50 stands for zero in the data rows.
Here are some points, one per row:
[19 58 44 60 62 47 42 56 39 53 36 22 68 46 66 44 25 54 59 45 46 51 44 67 53 23 45 50 34 41 38 65 53 49 50 44 28 69 45
 39 36 32 65 47 36 49]
[41 54 55 52 59 52 49 49 44 66 53 25 61 72 65 34 39 49 60 74 63 66 44 83 30 46 33 33 51 44 53 52 69 45 68 40 52 44 57
 47 83 48 37 48 76 42]
[59 48 39 45 50 48 71 28 36 75 54 36 60 53 52 54 73 52 51 62 46 69 36 20 32 41 63 64 37 47 67 50 70 69 56 52 50 26 73
 62 36 45 41 57 52 45]
[88 22 91 71 71 56 23 60 68 46 49 84 42 54 34 29 55 69 27 34 34 21 59 59 61 35 84 17 45 37 33 62 34 37 50 67 38 20 32
 25 60 57 45 23 57 70]
[60 51 63 43 49 59 58 54 62 48 67 43 65 41 47 36 42 37 28 25 61 37 66 47 80 79 29 37 53 52 31 46 20 56 21 80 56 72 40
 60 55 59 63 62 41 57]
[44 52 47 61 63 41 42 65 53 33 38 87 46 48 59 43 65 52 44 71 45 39 63 35 32 42 73 40 66 25 47 46 47 21 47 38 28 52 30
 42 55 56 68 26 49 35]
[55 55 54 46 41 40 58 37 58 71 60 56 33 64 43 58 83 53 42 56 71 77 41 41 37 63 62 46 45 68 66 42 43 40 49 41 59 45 58
 53 48 69 39 54 54 34]
[39 65 65 34 66 72 32 55 34 44 48 28 17 26 40 38 51 31 61 40 54 31 38 40 47 23 40 81 43 51 36 58 50 62 56 62 45 48 50
 55 43 32 67 53 46 59]
[75 32 77 57 55 68 26 55 70 56 39 44 23 41 33 37 39 84 30 41 55 49 62 47 60 39 47 72 36 45 25 49 16 41 46 56 34 58 64
 26 37 63 68 51 44 69]
[46 70 44 34 71 72 39 66 28 23 71 37 38 46 42 52 65 37 53 67 41 52 56 50 61 45 58 61 57 50 44 41 58 63 47 45 51 40 28
 54 64 40 58 66 51 33]
[57 52 75 31 61 77 29 75 47 30 72 53 09 52 29 66 70 58 48 49 44 25 68 56 57 55 62 70 84 52 52 38 58 50 44 40 59 33 31
 59 60 58 56 72 55 52]
[66 39 71 53 47 61 40 56 56 59 40 45 53 65 21 32 31 56 30 40 66 66 59 53 72 52 28 69 42 45 30 42 31 45 40 76 35 62 40
 64 39 56 68 52 31 66]
[32 53 52 33 47 68 48 54 40 55 33 38 40 75 56 38 22 37 44 66 73 57 43 69 65 49 34 68 58 53 45 40 71 45 42 49 41 73 55
 73 43 48 57 52 27 40]
[31 65 39 68 46 41 47 29 56 56 47 49 64 20 69 41 69 41 67 31 51 49 35 53 47 46 62 29 36 24 50 78 49 50 69 43 49 53 49
 33 66 33 49 46 55 67]
[46 50 55 60 52 42 52 57 63 47 53 69 52 38 54 62 59 49 41 55 56 43 61 38 37 62 74 24 60 21 37 40 87 22 49 22 41 60 44
 31 58 61 60 35 63 45]
[76 35 64 70 59 47 43 65 77 28 41 54 86 38 39 39 65 62 32 29 50 44 57 36 52 36 79 36 43 35 21 51 13 39 50 54 32 55 30
 36 50 69 66 37 50 60]
[56 45 50 64 55 47 48 65 65 46 49 67 70 42 44 54 79 65 41 57 57 53 61 61 52 44 69 39 60 22 52 39 45 23 47 35 42 49 43
 38 68 61 52 37 59 40]
[31 69 44 30 62 67 34 67 31 24 66 72 26 22 36 42 60 40 74 21 41 38 37 45 64 55 53 70 39 49 40 71 37 61 55 75 57 47 31
 48 37 21 63 75 58 69]
[25 58 44 59 55 49 46 49 51 51 40 66 66 25 81 41 56 37 63 62 38 36 47 41 45 46 60 18 31 36 38 68 45 41 61 50 32 59 28
 28 62 37 61 33 42 59]
[54 30 62 55 47 59 41 54 64 48 24 40 46 72 34 42 23 79 47 51 63 59 56 73 63 31 44 85 55 32 34 43 66 31 24 44 46 62 38
 41 26 61 65 49 26 55]
[45 58 39 34 55 48 52 58 39 75 62 44 32 44 57 43 72 37 45 64 84 57 51 49 46 57 58 45 47 45 53 31 50 44 51 46 60 53 74
 54 62 60 54 56 53 35]
[35 50 29 24 11 48 58 33 29 55 48 69 46 50 47 61 23 35 71 24 53 42 15 75 81 68 32 74 31 76 46 73 63 61 43 78 64 63 53
 61 32 27 40 55 27 80]
[56 55 48 52 38 39 58 32 44 50 49 22 44 49 57 47 65 51 56 53 48 87 40 27 38 40 74 50 38 67 67 54 73 63 63 55 54 37 70
 56 48 35 30 45 58 38]
[48 72 41 34 39 50 62 47 37 34 66 38 33 43 63 66 64 24 56 62 51 40 60 46 51 62 65 46 59 64 70 46 47 80 38 46 72 52 51
 60 49 45 53 65 53 46]
[46 48 43 57 22 29 53 37 53 48 35 43 49 58 60 61 30 61 50 55 58 41 57 61 42 55 41 54 48 57 47 32 62 47 32 29 43 60 63
 37 40 55 50 47 31 32]
[45 64 47 47 30 49 50 50 36 56 61 38 29 50 60 56 40 31 52 70 62 48 52 45 42 71 31 53 45 77 61 44 48 62 31 47 57 61 60
 66 38 53 50 52 41 35]
[47 62 44 32 62 66 41 57 41 70 56 40 43 50 45 37 62 40 47 74 77 80 57 41 42 43 61 60 49 42 58 42 62 39 57 47 48 53 47
 53 60 57 55 50 57 43]
[29 59 34 43 60 55 40 49 36 61 46 84 62 57 48 25 51 62 81 27 66 79 17 78 42 53 43 55 30 38 44 81 48 36 75 71 61 46 56
 62 84 25 44 52 71 98]
[75 41 57 39 58 42 74 49 64 62 63 48 73 64 33 70 35 48 30 24 24 36 70 53 72 72 16 50 65 68 64 41 34 79 41 66 84 16 51
 80 57 61 20 59 73 67]
[54 70 40 29 46 40 51 36 37 31 72 42 57 43 55 73 52 29 57 70 36 35 59 31 54 69 70 52 72 63 67 40 56 78 42 59 70 45 46
 58 42 44 39 76 51 31]
[25 70 37 33 53 66 39 58 34 52 59 40 53 21 50 43 38 26 65 42 48 51 27 60 55 47 49 57 34 55 39 60 43 53 57 77 43 63 40
 76 44 39 68 58 46 64]
[59 24 45 69 49 11 60 42 60 50 51 56 49 56 50 76 59 67 45 43 58 62 56 59 48 50 39 46 70 52 68 40 56 46 53 37 64 26 56
 48 55 63 32 45 73 42]
[50 51 43 34 58 42 56 39 38 55 53 33 41 78 61 55 44 36 56 67 53 59 33 73 35 43 03 38 42 78 71 54 66 67 66 65 70 37 63
 61 68 35 26 53 81 49]
[47 39 55 70 80 80 36 60 50 27 44 53 47 66 54 44 31 73 56 70 52 53 46 72 25 14 27 55 51 44 55 46 68 38 57 29 56 25 29
 33 66 52 38 43 77 37]
[41 42 54 64 36 24 60 40 56 41 36 87 38 69 78 60 36 35 54 79 40 32 66 61 59 53 51 28 56 58 48 49 53 39 44 29 39 70 41
 43 36 46 65 26 33 32]
[55 54 48 33 22 46 62 47 47 38 62 59 40 50 39 76 41 25 45 60 42 29 66 42 65 75 21 64 77 85 60 38 49 44 22 39 67 57 51
 59 28 59 41 74 34 41]
[61 50 70 48 64 70 32 60 49 57 50 44 14 45 37 41 52 70 48 65 73 56 40 34 26 39 58 83 44 39 50 33 52 34 68 43 50 38 52
 42 45 57 74 52 47 36]
[47 41 44 65 44 50 42 65 62 44 27 66 63 63 59 42 35 61 46 42 49 32 61 68 66 38 32 56 72 42 35 36 65 28 35 26 35 69 33
 37 32 59 63 34 32 39]
[50 66 42 67 58 44 57 43 46 56 57 44 62 33 74 57 69 41 65 54 48 53 50 57 35 32 67 25 37 46 52 55 58 53 71 44 42 64 51
 21 58 41 46 45 53 64]
[32 64 45 60 55 44 49 47 51 61 53 32 66 29 63 43 75 51 58 49 51 61 37 54 40 36 59 30 43 32 45 69 54 50 79 43 41 56 45
 37 72 24 61 44 47 53]
[55 29 61 81 34 42 56 53 80 58 31 56 86 48 49 55 19 62 34 36 58 38 66 75 74 54 61 26 55 92 35 53 45 46 31 55 46 75 51
 38 45 59 56 40 27 64]
[62 38 52 44 34 60 53 39 54 60 50 54 38 44 42 63 42 40 41 40 71 47 64 56 52 82 23 44 52 70 52 38 35 47 23 60 51 76 68
 67 45 70 54 53 36 55]
[31 51 40 64 49 49 32 62 46 26 30 56 46 18 45 30 57 54 65 53 24 27 34 44 47 23 46 51 39 38 29 71 40 39 66 50 30 57 25
 25 46 33 59 33 41 70]
[23 57 45 46 60 63 49 42 32 68 55 28 44 57 64 26 59 50 52 52 59 77 35 60 33 42 71 35 40 34 60 50 55 55 68 56 50 53 61
 51 67 51 61 51 61 40]
[62 38 61 73 23 25 62 41 68 50 25 60 52 58 42 74 35 62 35 27 47 56 52 67 72 46 38 48 49 54 45 45 49 51 23 51 49 67 64
 49 29 69 40 46 20 45]
[49 35 54 56 59 49 35 69 52 31 31 63 26 59 50 37 39 56 58 82 28 15 45 62 50 17 48 54 56 36 38 64 68 38 45 41 21 66 24
 27 28 40 62 30 34 47]
[79 55 67 42 42 40 63 44 61 24 76 48 88 39 38 53 62 43 18 35 38 48 67 34 83 84 58 22 43 69 61 41 29 83 32 72 74 40 45
 62 44 59 43 70 52 94]
[65 23 52 62 43 49 77 46 73 85 56 55 66 64 39 76 46 79 36 35 24 56 60 33 43 50 49 61 60 37 58 37 39 58 48 43 60 18 78
 49 60 56 28 40 65 49]
[29 48 49 57 38 48 44 60 52 54 28 56 60 72 61 43 25 55 42 59 63 54 57 74 51 34 36 65 63 54 40 41 78 43 41 36 32 70 57
 39 46 63 60 52 22 42]
[50 67 36 43 57 59 54 40 37 55 66 28 37 52 64 50 60 26 58 54 62 40 49 70 43 57 45 36 50 71 71 48 62 59 56 56 68 36 61
 67 68 42 30 52 56 48]
[39 42 28 63 26 44 75 42 54 61 43 89 71 16 61 70 62 56 81 27 11 34 21 15 59 73 60 77 32 54 39 77 34 46 60 51 37 37 61
 40 37 34 46 34 54 81]
[50 66 47 39 36 53 63 40 33 43 68 40 25 71 53 67 45 40 46 52 66 38 55 64 48 55 42 45 76 65 83 39 64 58 45 54 73 35 54
 59 65 61 32 55 76 44]
[52 46 48 58 33 25 61 43 59 42 42 62 56 28 68 75 50 60 48 74 38 39 59 22 33 47 71 47 51 54 62 44 47 56 50 21 39 49 41
 44 28 52 32 41 50 36]
[40 64 47 37 46 52 55 35 41 69 54 27 38 45 63 37 64 31 54 49 64 67 31 46 26 60 61 38 42 54 60 49 48 65 60 57 51 50 64
 50 44 39 48 51 50 48]
[38 69 38 46 71 62 41 50 35 58 52 30 39 42 51 23 59 40 51 50 57 64 50 35 29 42 40 56 39 51 43 47 59 54 54 57 39 68 43
 73 47 38 66 55 45 51]
[49 44 28 64 36 28 73 48 52 46 41 70 55 28 54 57 47 43 66 54 17 33 50 14 40 59 83 37 40 40 59 83 46 54 73 57 36 31 50
 40 31 30 36 31 51 56]
[45 65 43 41 75 59 42 66 43 23 66 59 42 68 38 49 41 36 52 68 42 56 66 69 68 64 49 48 89 38 51 38 70 66 47 40 72 41 32
 63 77 62 44 78 63 34]
[64 41 59 28 63 57 46 65 53 57 54 49 44 58 34 29 54 58 43 36 62 90 60 60 41 48 51 47 48 35 55 43 43 27 50 53 56 41 53
 61 72 70 48 49 60 41]
[59 52 45 37 45 33 69 41 30 68 53 37 38 52 57 61 37 43 53 61 51 55 38 21 48 49 43 73 47 78 62 46 55 66 32 44 50 49 62
 75 25 52 48 52 41 43]
[52 38 52 15 47 66 47 61 56 62 22 49 50 68 40 38 35 68 44 37 69 70 54 56 64 55 28 33 53 46 37 39 42 34 44 43 38 67 59
 57 34 64 71 53 29 43]
[69 44 65 68 52 50 46 51 67 73 54 47 87 70 42 47 60 50 33 28 67 76 57 67 57 56 46 14 42 32 48 48 25 44 51 64 54 48 68
 42 74 54 39 51 64 69]
[65 46 45 61 44 35 60 40 61 39 53 62 56 43 52 88 68 61 41 49 51 62 54 29 37 57 67 46 67 48 63 39 36 39 48 28 55 46 57
 27 47 60 41 33 47 38]
[56 52 46 63 38 36 53 38 34 58 58 33 54 55 65 61 71 59 51 62 52 74 47 22 32 49 57 55 42 51 69 46 56 57 64 40 62 42 59
 41 41 49 39 46 46 36]
[48 46 39 47 37 40 66 28 32 67 41 26 59 37 56 59 67 54 64 53 36 60 40 22 38 49 32 69 30 61 50 68 53 62 61 68 41 40 75
 64 21 41 55 50 39 56]
[44 52 49 54 35 50 49 45 41 70 52 44 45 58 62 41 29 50 47 56 83 51 45 53 44 58 29 49 52 49 50 43 49 48 51 29 45 75 70
 55 40 61 53 54 34 29]
[69 19 77 62 82 60 33 59 57 49 35 32 51 82 24 30 36 75 29 22 62 54 46 74 46 42 41 50 31 49 43 46 25 36 59 65 55 32 43
 50 71 54 31 52 80 63]
Along one direction, these points spread out more than along any other. Take the direction at right angles to it along which they spread out most. Go by this last direction. For each point below, how far along it does it lie, from 0 to 99? The average is 50, and the first point in the table lies past the average. One standard deviation of the points above along it is 16.
[64 52 67 34 73 76 23 73 56 32 69 63 11 57 34 58 65 57 51 48 43 22 61 54 64 56 55 76 77 46 61 35 63 60 41 51 64 37 38
 45 71 59 56 76 56 33] 37
[47 54 54 58 60 48 38 57 52 22 26 62 57 41 49 29 26 54 59 67 35 22 44 55 47 17 41 51 44 42 39 64 65 51 57 35 24 65 31
 36 41 31 70 30 38 36] 66
[40 70 36 31 35 54 49 33 40 62 68 31 45 38 63 50 58 26 56 49 61 45 38 42 42 55 60 40 32 50 52 61 48 65 52 68 61 65 58
 64 50 34 43 58 52 50] 63
[50 38 42 57 38 55 79 33 31 95 35 31 47 57 57 52 39 60 53 64 28 47 47 30 47 48 41 86 42 66 55 50 63 70 48 49 38 50 83
 63 28 45 50 56 36 34] 48
[62 58 62 42 44 70 46 69 63 31 68 54 68 27 28 44 37 40 36 40 45 49 65 38 69 69 53 36 71 52 30 37 15 53 33 72 59 63 38
 65 53 59 70 74 52 50] 31
[44 50 37 51 45 39 57 24 46 48 65 49 50 47 62 47 60 52 67 32 54 74 23 58 34 46 42 36 29 47 61 79 62 54 73 71 57 36 64
 51 57 33 24 52 56 66] 69
[39 84 38 37 74 59 46 58 40 21 65 34 46 52 51 37 67 30 58 60 33 44 48 48 62 52 59 42 59 44 50 56 66 53 50 56 64 46 32
 62 62 39 64 83 53 48] 62
[76 51 89 54 63 76 29 70 59 19 65 44 69 37 20 31 71 49 19 37 40 21 65 40 81 65 51 54 40 50 34 52 20 71 37 76 59 51 44
 54 37 53 65 70 50 73] 33
[45 28 30 55 48 31 73 37 54 49 46 72 58 67 65 58 42 43 63 62 04 35 45 35 45 34 70 31 47 41 66 66 66 60 75 49 50 21 51
 50 59 36 33 32 66 71] 67
[51 43 44 58 51 24 54 52 56 42 51 74 47 58 70 60 46 43 47 77 44 38 57 60 36 60 86 21 65 37 64 46 62 35 57 33 60 46 45
 31 57 55 24 29 60 38] 55
[59 43 54 59 60 53 39 72 62 49 38 57 62 75 42 50 53 67 43 36 57 67 58 73 34 35 43 57 56 38 43 47 49 33 62 40 53 39 36
 50 75 68 45 45 77 32] 44
[36 43 25 52 32 34 60 22 51 57 42 53 65 45 50 66 14 56 74 26 29 60 19 36 65 60 40 85 22 68 47 79 54 54 56 64 43 49 70
 44 30 34 52 47 33 75] 57
[60 17 46 58 49 29 70 35 71 52 45 63 66 68 44 76 45 65 38 45 21 43 66 58 46 49 37 58 65 60 58 48 30 46 50 28 56 20 64
 51 60 62 18 37 83 35] 32
[56 50 53 61 47 48 42 58 59 60 38 53 59 39 47 42 42 62 44 38 63 70 54 46 51 55 49 57 60 45 40 33 30 31 47 30 30 72 43
 43 50 67 65 46 44 45] 43
[26 56 61 33 67 64 43 65 51 37 65 53 41 49 19 48 73 49 76 44 63 38 67 33 57 62 55 64 70 45 47 26 37 50 36 48 55 60 34
 65 50 71 54 59 48 36] 42
